In the data rows, the value 50 means zero.
Two rows play each game, the first against the second. How much does the first row win by? 10 is about a draw, 20 a big win and 0 a big loss. Wins can go round in a circle: one row can beat a second, the second a third and the third the first. Each row has two weighted sums of its numbers, A and B, taken from their middle values. A row wins by its A times the other's B, less its B times the other's A.
[45 46 69 38 54 49 48 61 51 47 23 74 63 63 47 36 75 75 72 37]
[38 35 25 65 30 57 57 47 58 55 63 29 60 60 31 52 33 35 23 53] ~ 10
[50 35 55 58 48 47 37 41 60 52 52 53 63 63 35 59 45 58 64 58]
[46 78 73 39 44 50 43 65 65 66 26 69 45 41 71 28 73 48 72 35] ~ 9
[43 39 68 58 65 33 45 43 74 47 36 67 54 58 32 43 59 39 74 20]
[73 49 38 59 48 74 32 36 68 48 53 44 59 52 42 44 41 58 53 48] ~ 11
[52 58 63 51 54 55 50 53 64 58 41 62 52 46 53 39 58 53 61 39]
[45 32 31 48 20 51 66 51 32 63 64 22 51 72 43 68 37 39 25 53] ~ 11
[59 42 57 51 57 52 34 30 67 79 60 52 58 61 33 65 38 45 49 35]
[61 60 38 49 58 65 38 46 25 32 66 34 61 55 56 68 53 93 39 75] ~ 14
[41 38 33 71 22 67 52 29 67 49 64 29 88 91 30 61 39 42 26 49]
[64 72 38 56 60 66 39 37 60 44 55 38 60 66 34 65 46 56 45 55] ~ 4
[35 24 38 61 20 68 51 44 29 44 75 30 80 83 62 62 58 48 32 59]
[64 60 53 48 56 68 61 58 48 54 49 52 52 48 40 53 41 51 57 70] ~ 8
[53 61 29 74 23 54 47 39 86 59 58 19 76 74 23 55 23 55 38 53]
[38 41 43 62 31 53 42 30 63 22 75 38 82 78 28 49 37 41 31 45] ~ 12
[59 62 68 52 43 45 31 49 67 56 46 72 55 40 39 39 54 51 61 42]
[61 69 66 49 64 53 37 64 62 64 42 56 49 46 50 44 58 44 58 30] ~ 15
[51 29 48 50  5 70 62 46 62 47 71 27 70 85 33 54 32 34 39 59]
[54 62 61 59 73 66 56 60 38 34 52 52 39 47 68 51 59 66 58 57] ~ 4
[51 36 28 62 63 60 44 21 73 27 55 40 54 52 26 44 27 41 40 66]
[54 54 35 51 59 51 47 45 42 51 57 33 56 52 39 65 31 57 43 80] ~ 9
[45 26 41 51 37 60 66 39 47 44 80 37 57 64 42 49 30 26 28 54]
[52 59 51 47 71 49 40 53 53 34 49 38 37 40 56 50 52 48 56 54] ~ 9
[47 39 37 70 39 70 38 23 66 41 70 36 65 55 38 56 42 46 36 52]
[36 45 44 63 47 79 31 24 63 47 71 48 61 62 36 50 32 73 42 60] ~ 9
[49 30 31 57 18 53 86 65 31 45 66 17 59 71 51 61 37 29 19 85]
[55 35 29 63 35 49 67 49 45 48 62 37 57 61 30 77 25 34 26 61] ~ 16
[59 51 56 30 57 36 30 45 39 57 42 55 36 33 52 62 47 52 48 47]
[54 44 71 32 52 44 54 54 63 58 35 68 42 44 36 58 53 58 65 50] ~ 11
[44 39 30 56 34 63 42 38 43 32 66 26 60 57 36 75 49 53 36 70]
[61 56 49 53 69 54 56 46 59 53 61 48 51 45 30 56 17 59 39 67] ~ 11
[35 77 69 41 60 39 50 76 34 41 28 64 37 40 70 45 82 64 64 42]
[55 55 71 35 57 53 45 58 50 48 53 62 39 38 40 64 41 63 62 34] ~ 12
[71 47 55 49 68 53 37 36 46 58 48 52 51 47 46 61 45 67 51 56]
[58 37 41 55 50 60 42 16 56 59 63 52 51 64 28 57 24 36 41 47] ~ 11
[55 35 18 66 26 59 65 65 27 47 85 17 60 55 66 32 35 26 14 64]
[63 51 41 58 54 50 35 40 51 51 72 36 32 32 34 64 38 42 38 45] ~ 8
[41 81 69 32 56 19 65 74 31 64 20 67 26 28 68 53 65 52 61 45]
[64 60 55 54 78 37 56 63 36 57 33 61 29 40 58 51 71 55 51 43] ~ 5
[26 26 26 57 13 81 54 56 35 32 74 20 80 80 71 35 65 63 27 63]
[66 54 37 53 48 56 34 38 48 66 54 37 56 54 47 60 50 57 48 58] ~ 1
[34 57 65 28 53 35 63 73 44 44 27 70 30 24 79 33 81 60 65 36]
[45 37 37 64 55 53 37 29 63 52 62 40 63 47 41 70 43 53 48 57] ~ 16
[48 26 33 51 45 65 41 22 61 61 77 37 61 57 32 56 17 47 33 41]
[42 71 64 42 53 37 67 89 52 54 28 67 31 29 74 24 61 57 68 35] ~ 1
[69 52 62 49 70 37 46 41 53 58 47 54 42 48 50 52 32 36 56 58]
[39 77 64 39 74 14 67 66 73 63 31 77 19 29 49 31 42 24 63 38] ~ 8
[39 34 27 53 20 76 39 36 48 51 53 22 81 84 55 48 40 61 23 52]
[56 24 29 51 16 49 64 42 48 57 68 32 68 74 47 55 47 30 31 65] ~ 5
[61 57 52 27 60 53 52 52 37 41 42 56 33 34 57 66 37 61 57 49]
[40 55 70 44 56 32 41 73 42 51 22 67 28 35 65 43 63 61 62 36] ~ 7
[49 53 39 62 47 58 46 42 50 27 61 33 71 52 47 57 48 41 42 65]
[60 44 36 53 41 57 26 25 67 50 68 38 63 57 34 66 30 45 37 46] ~ 11
[42 56 65 37 68 35 66 76 23 41 23 66 33 33 81 44 79 59 75 50]
[49 28 28 51 34 73 43 40 44 45 61 37 65 47 47 63 48 65 29 69] ~ 11
[47 64 61 44 72 50 55 78 39 47 34 67 30 34 75 35 63 55 67 53]
[52 62 75 40 69 25 42 36 52 49 39 67 37 43 57 56 59 42 63 33] ~ 10
[63 56 65 48 93 40 54 60 66 42 34 66 36 24 49 38 51 41 58 43]
[66 58 57 54 62 44 55 57 62 78 35 57 40 45 32 54 39 39 51 40] ~ 11
[54 33 23 56 35 54 50 21 59 60 65 36 68 79 28 48 16 26 22 50]
[54 59 51 54 69 57 41 50 57 57 48 59 45 34 51 49 39 39 51 52] ~ 10
[51 29 28 62 32 81 64 39 31 45 69 32 76 79 61 61 45 73 34 73]
[43 53 43 55 61 50 35 59 38 40 48 37 69 55 55 66 51 75 41 69] ~ 11
[62 48 26 64 41 68 67 47 47 42 65 25 63 64 48 56 33 61 20 60]
[35 67 79 45 49 25 69 66 54 40 33 75 31 28 73 31 77 41 82 42] ~ 12
[59 39 27 57 50 55 51 45 48 45 72 27 58 54 57 61 29 55 26 85]
[57 44 66 42 53 42 30 44 56 40 44 58 42 38 59 44 61 63 70 40] ~ 11
[51 18 34 54 22 59 76 60  0 56 64 12 63 67 66 57 51 48 14 75]
[73 53 64 41 63 47 40 57 54 60 43 62 23 26 64 41 48 48 58 43] ~ 12
[66 55 72 49 30 41 43 62 62 56 25 66 52 61 53 45 65 57 79 32]
[52 42 40 66 49 45 44 34 52 47 60 36 56 61 35 73 34 56 38 71] ~ 10
[68 47 36 52 57 70 21 32 72 54 63 43 42 43 45 58 22 57 39 44]
[49 46 28 63 50 59 61 32 50 52 73 35 59 59 43 52 23 33 15 51] ~ 7
[32 67 71 28 37 26 53 60 59 52 26 74 34 45 66 25 71 51 83 27]
[53 17 41 45  3 43 56 52 24 55 76 19 50 66 62 69 50 31 28 65] ~ 7
[37 58 68 47 50 40 45 61 72 46 26 74 63 64 56 14 69 52 81 14]
[44 15 31 42  8 48 73 41 41 52 55 32 57 76 41 40 48 27 10 62] ~ 9
[59 28 24 48 36 61 50 27 47 51 73 31 54 63 51 61 31 41 27 67]
[55 72 66 45 58 46 57 79 60 41 31 64 43 39 57 37 66 61 66 43] ~ 11
[59 37 30 70 53 68 27 22 76 54 79 36 63 45 29 54 18 62 28 47]
[55 57 45 55 64 55 36 29 66 48 61 52 52 53 34 58 41 44 41 46] ~ 15
[65 57 48 52 84 44 33 54 38 60 55 49 40 30 60 57 37 42 50 57]
[52 33 26 58 50 59 49 43 33 42 54 31 77 57 53 75 48 59 37 62] ~ 7
[79 70 70 32 51 25 61 53 65 75 13 73 36 77 28 43 61 25 67 43]
[51 57 46 46 53 68 43 45 74 44 51 52 60 55 28 60 32 48 48 43] ~ 7
[44 64 72 31 65 29 61 58 66 44 34 77 30 47 47 33 71 43 70 33]
[51 50 48 59 68 50 35 42 45 46 47 50 55 61 53 63 57 54 55 40] ~ 6
[41 48 24 56 43 45 62 50 24 43 72 20 49 68 50 74 40 56 25 67]
[44 41 21 59 37 59 59 58 42 51 59 21 74 64 41 79 38 64 26 77] ~ 15
[50 69 65 54 83 34 55 77 48 49 38 57 40 35 55 38 54 58 52 63]
[62 52 60 54 51 54 44 46 78 55 36 63 56 55 33 38 47 43 58 43] ~ 10
[48 76 68 41 59 40 58 63 45 49 38 76 24 29 65 25 60 42 76 49]
[43 26 35 57 33 62 57 43 44 50 72 25 76 77 41 41 38 41 20 58] ~ 12
[44 57 80 40 59 40 62 75 47 44 30 74 31 33 79 40 72 54 79 36]
[53 49 65 39 53 31 59 65 51 58 11 66 53 75 38 63 57 61 75 45] ~ 9
[49 79 69 58 48 45 32 61 78 50 36 66 43 47 45 24 69 48 75 17]
[50 59 56 43 52 47 28 31 65 72 49 62 50 49 47 49 49 40 66 24] ~ 4
[50 44 37 71 47 71 49 37 55 45 71 28 77 50 41 55 54 55 46 78]
[61 41 23 54 44 78 43 24 83 54 72 41 64 59 31 48 17 32 31 47] ~ 7
[62 27 41 57 52 67 31 31 40 35 67 36 57 53 51 70 31 66 36 68]
[49 58 44 58 30 65 62 46 39 38 68 17 67 76 45 44 49 46 30 71] ~ 8
[14 67 69 46 60 27 61 72 64 34 34 83 43 42 50 16 75 54 79 40]
[53 25 31 50 48 63 60 38 36 46 59 30 69 69 42 74 38 51 29 68] ~ 10
[51 36 31 59 15 76 37 31 48 56 70 33 74 66 39 64 48 56 39 59]
[44 63 67 34 56 19 56 66 41 48 45 77  1 12 73 36 58 32 64 27] ~ 7
[33 38 34 46 43 66 31 21 32 40 61 48 67 55 43 70 54 75 38 54]
[53 15 24 46 27 51 50 38 36 67 76 32 55 59 46 64 20 49 25 62] ~ 6
[43 78 57 63 68 56 45 80 41 26 40 47 36 12 80 43 64 76 54 73]
[43 64 76 40 51 37 39 68 59 62 17 69 47 46 43 44 70 42 80 32] ~ 13
[40 43 53 44 40 42 32 57 60 62 25 71 66 62 27 52 55 48 58 24]
[55 54 67 40 66 32 62 80 26 50 38 63 16 21 63 44 50 55 53 63] ~ 4
[51 43 43 71 71 69 36 47 48 35 62 43 43 35 54 52 49 67 38 53]
[56 50 33 74 40 59 44 39 43 35 73 24 62 56 42 49 26 55 29 73] ~ 11
[51  0 30 49 12 78 48 24 69 56 71 31 81 87 23 53 38 41 31 53]
[43 38 32 54 42 59 37 23 66 46 61 43 60 62 22 61 17 41 28 51] ~ 10
[23 85 75 36 59 45 71 60 72 43 51 73 25 19 65 28 75 54 73 27]
[25 39 59 37 45 52 45 53 33 46 38 67 46 40 72 53 70 84 62 37] ~ 14
[44 67 79 43 67 34 53 61 57 47 25 72 33 40 56 31 84 63 70 46]
[62 53 57 35 42 43 31 37 50 60 38 54 49 70 28 61 60 59 47 32] ~ 6
[46 46 41 60 56 55 38 37 69 31 66 38 74 53 36 57 27 55 34 50]
[58 43 36 58 52 45 51 43 37 35 69 36 44 48 51 86 21 47 38 60] ~ 10
[58 86 64 55 72 49 46 78 44 45 42 56 18 22 72 29 60 43 53 46]
[49 76 63 51 88 11 63 69 37 37 33 67 18 22 62 43 51 42 47 40] ~ 14
[50 79 66 44 72 39 79 61 61 50 40 77 19 14 54  9 48 39 68 28]
[52 35 38 65 34 60 23 19 68 47 74 32 53 65 38 56 33 46 30 45] ~ 8
[56 20 35 45 29 45 69 39 23 41 69 33 60 60 59 53 33 34 26 68]
[57 67 48 68 68 50 30 30 80 49 63 41 51 52 21 50 26 46 34 41] ~ 9
[59 60 74 43 60 36 35 38 99 80 37 81 33 50 26 37 40 24 71  4]
[20 78 68 57 60 46 75 85 52 30 33 65 53 37 64 26 98 65 76 38] ~ 14
[50 47 61 27 53 54 27 69 52 42 37 47 46 45 52 51 65 78 61 43]
[51 48 59 51 53 48 46 48 58 42 45 54 70 66 33 51 59 44 68 50] ~ 13
[55 72 79 43 54 22 53 61 81 55 39 69 21 25 49 27 65 30 71 24]
[66 39 62 41 47 52 32 46 36 68 38 61 51 51 59 80 56 48 55 49] ~ 10
[46 30 37 64 20 60 43 36 57 45 73 22 62 65 33 65 43 39 34 63]
[59 40 30 55 40 62 50 34 37 43 61 35 60 56 44 73 30 53 25 55] ~ 13
[42 73 65 37 66 23 69 82 19 38 39 66 18 13 88 37 79 52 72 42]
[57 42 52 53 49 72 41 30 72 56 59 54 73 54 38 48 41 53 62 47] ~ 12
[64 54 53 57 59 50 42 58 38 39 48 54 51 37 45 50 34 52 54 53]
[53 57 70 56 70 31 63 76 60 54 35 61 41 29 43 48 54 50 62 54] ~ 9
[33 49 74 36 49 44 69 67 37 53 14 70 38 43 62 31 76 85 71 33]
[55 67 61 53 70 37 44 59 59 70 33 61 28 30 47 47 57 36 52 36] ~ 7
[67 63 63 59 62 50 43 50 73 51 38 64 48 47 30 46 41 52 63 45]
[51 29 51 45 66 49 47 43 35 51 52 51 54 39 44 60 54 60 56 51] ~ 9
[47 64 32 59 59 68 40 45 53 43 69 32 52 63 43 51 26 76 28 59]
[54 42 29 56 57 82 36 37 43 41 66 30 67 38 56 54 15 66 40 66] ~ 16
[67 63 56 53 60 42 33 47 81 70 35 61 32 32 44 26 37 23 56 29]
[52 44 23 49 33 54 67 40 27 63 58 25 72 81 44 61 55 45 29 77] ~ 10
[33 62 65 44 70 32 37 52 66 53 43 69 24 38 55 31 59 58 66 19]
[55 33 34 62 32 68 45 19 45 60 75 21 72 84 33 57 46 48 40 59] ~ 12
[53 35 33 52 39 77 27 22 60 37 83 43 59 60 48 53 36 59 36 53]
[58 50 29 59 56 64 39 40 56 37 57 44 60 49 41 62 21 56 31 71] ~ 6
[59 47 41 57 53 43 35 26 74 50 60 56 54 55 38 46 42 48 48 39]
[49 20 22 56 32 58 55 35 43 68 72 31 70 72 44 53 21 47 19 53] ~ 8
[42 18 33 56 13 53 60 39 47 46 68 27 60 77 41 53 46 39 28 55]
[52 70 64 42 53 36 47 76 59 46 36 59 38 34 50 36 68 39 70 37] ~ 10
[54 57 67 41 60 32 40 66 68 51 22 62 51 48 43 50 61 44 68 45]
[58 44 77 49 71 37 50 56 38 49 43 65 27 25 67 45 45 41 63 40] ~ 10
[70 68 51 62 66 65 32 54 59 49 58 44 48 44 41 37 42 58 45 56]
[50 43 25 67 57 53 45 27 54 29 70 42 58 48 30 59 31 42 23 41] ~ 9
[33 67 76 53 69 33 50 70 43 53 41 60 24 16 76 49 64 45 70 38]
[28 64 77 50 62 29 70 62 70 43 37 80 47 36 55 18 81 63 79 35] ~ 10
[65 55 35 73 51 65 38 38 51 32 63 28 59 53 54 54 45 62 37 72]
[43 42 39 58 27 63 44 21 50 40 65 36 68 76 39 68 39 47 44 60] ~ 8
[35 25 26 50 20 58 76 32 22 52 70 33 70 81 43 46 47 37 30 66]
[51 36 49 46 54 53 41 47 52 51 52 45 49 43 55 65 39 53 58 50] ~ 8
[57 37 27 50 55 70 46 56 23 44 63 23 67 38 57 70 33 60 36 85]
[26 82 84 37 56 42 49 77 32 39 32 66 24 37 77 30 82 76 77 48] ~ 7
[44 58 77 38 51 30 53 64 48 51 31 71 27 41 72 39 66 43 75 38]
[48 63 61 52 63 26 54 65 54 46 32 74 27 36 76 20 74 30 64 19] ~ 9
[48 57 74 39 48 31 61 65 72 55 41 80 18 39 59  7 74 46 79 14]
[28 81 67 42 53 33 74 88 51 49 27 70 37 40 74 34 86 57 76 49] ~ 12
[35 71 51 58 72 58 48 75 10 32 34 43 56 44 84 61 76 75 50 78]
[72 56 68 60 75 21 50 52 66 58 33 63 27 37 48 53 35 30 57 55] ~ 10
[60 63 73 26 60 38 49 59 48 57 33 65 37 42 55 51 62 43 75 42]
[48 39 32 63 24 50 47 18 78 52 62 43 72 80  6 62 27 16 35 40] ~ 11
[31 57 79 29 43 25 76 83 18 44 25 69 24 28 78 61 93 63 69 57]
[72 40 43 47 47 73 53 46 45 65 46 54 66 52 30 46 48 53 54 35] ~ 9
[39 51 62 60 74 35 60 46 77 54 50 64 57 50 35 45 52 51 62 52]
[36 76 75 48 67 34 46 57 78 72 26 76 48 50 45 26 59 47 72 21] ~ 9
[54 49 31 59 39 67 60 40 42 26 78 29 70 57 50 54 32 39 36 58]
[61 55 57 49 67 47 35 49 72 55 48 51 36 34 46 50 53 38 52 36] ~ 10
[49 20 28 39  0 61 43 27 48 59 64 31 71 88 27 64 42 41 40 45]
[54 55 40 51 65 46 46 45 40 60 46 50 63 64 36 59 38 67 46 63] ~ 7
[34 20 37 52 10 66 64 47 28 55 49 25 74 92 49 62 70 67 35 68]
[60 75 65 27 48 54 44 77 20 38 19 72 44 44 68 36 87 63 72 34] ~ 5
[48 61 50 58 69 43 47 58 26 31 50 37 50 35 67 72 57 55 49 77]
[57 63 70 45 72 32 53 66 39 57 34 60 36 41 64 47 59 44 70 56] ~ 10
[49 28 25 71 38 70 42 28 64 34 73 29 80 61 40 67 26 49 28 61]
[28 69 69 27 57 38 63 67 47 40 35 70 26 31 54 35 71 47 70 45] ~ 7
[64 37 45 50 55 59 39 65 30 51 55 40 65 61 56 72 61 74 53 64]
[67 19 16 45 35 63 58 26 32 66 73 26 60 61 46 48 27 38 28 52] ~ 13
[50 56 61 50 52 50 47 51 64 48 34 52 54 51 49 50 62 47 55 43]
[40 24 34 50 21 63 54 43 31 39 72 16 71 76 42 69 44 52 31 73] ~ 9
[61 76 60 49 76 34 30 52 67 57 37 57 33 29 58 35 44 33 58 36]
[44 68 69 41 70 42 67 80 40 56 18 67 20 43 78 36 76 68 73 40] ~ 9
[63 33 31 63 28 65 38 22 61 26 61 40 82 72 31 54 47 54 44 48]
[64 63 52 56 45 65 32 44 68 42 37 48 74 59 37 48 42 60 65 51] ~ 9
[65 46 42 50 42 68 42 42 50 50 68 44 49 51 46 59 31 63 41 63]
[50 41 49 50 47 54 33 35 71 46 53 60 59 57 39 59 44 57 59 41] ~ 11
[58 42 54 41 66 60 41 43 36 56 34 58 45 45 49 41 58 54 52 39]
[65 52 30 52 47 52 57 33 23 58 57 23 61 51 48 82 27 53 31 78] ~ 11
[34 37 32 48 22 65 50 38 21 43 64 18 72 82 50 75 63 44 40 63]
[48 22 34 54 24 64 57 47 27 53 76 31 66 70 57 67 40 52 40 74] ~ 5
[50 15 33 62 19 49 62 56 10 58 67 17 61 61 62 57 40 44 15 72]
[54 51 37 63 54 83 38 27 66 59 69 35 69 58 38 63 38 61 50 62] ~ 6
[52 59 64 53 61 30 48 51 60 69 32 73 38 40 37 37 59 44 63 21]
[66 55 60 57 66 29 42 52 68 66 39 66 39 39 38 41 60 43 60 41] ~ 11
[53 47 39 53 28 74 19 20 90 59 70 41 75 75 31 54 32 51 45 33]
[39 89 73 40 56 35 52 65 80 39 46 66 35 40 73 36 79 44 77 30] ~ 10
[53 37 33 47 38 71 46 33 36 41 63 31 58 54 41 63 26 54 19 53]
[49 43 30 66 62 68 50 49 30 29 74 29 54 35 66 58 44 50 36 69] ~ 10
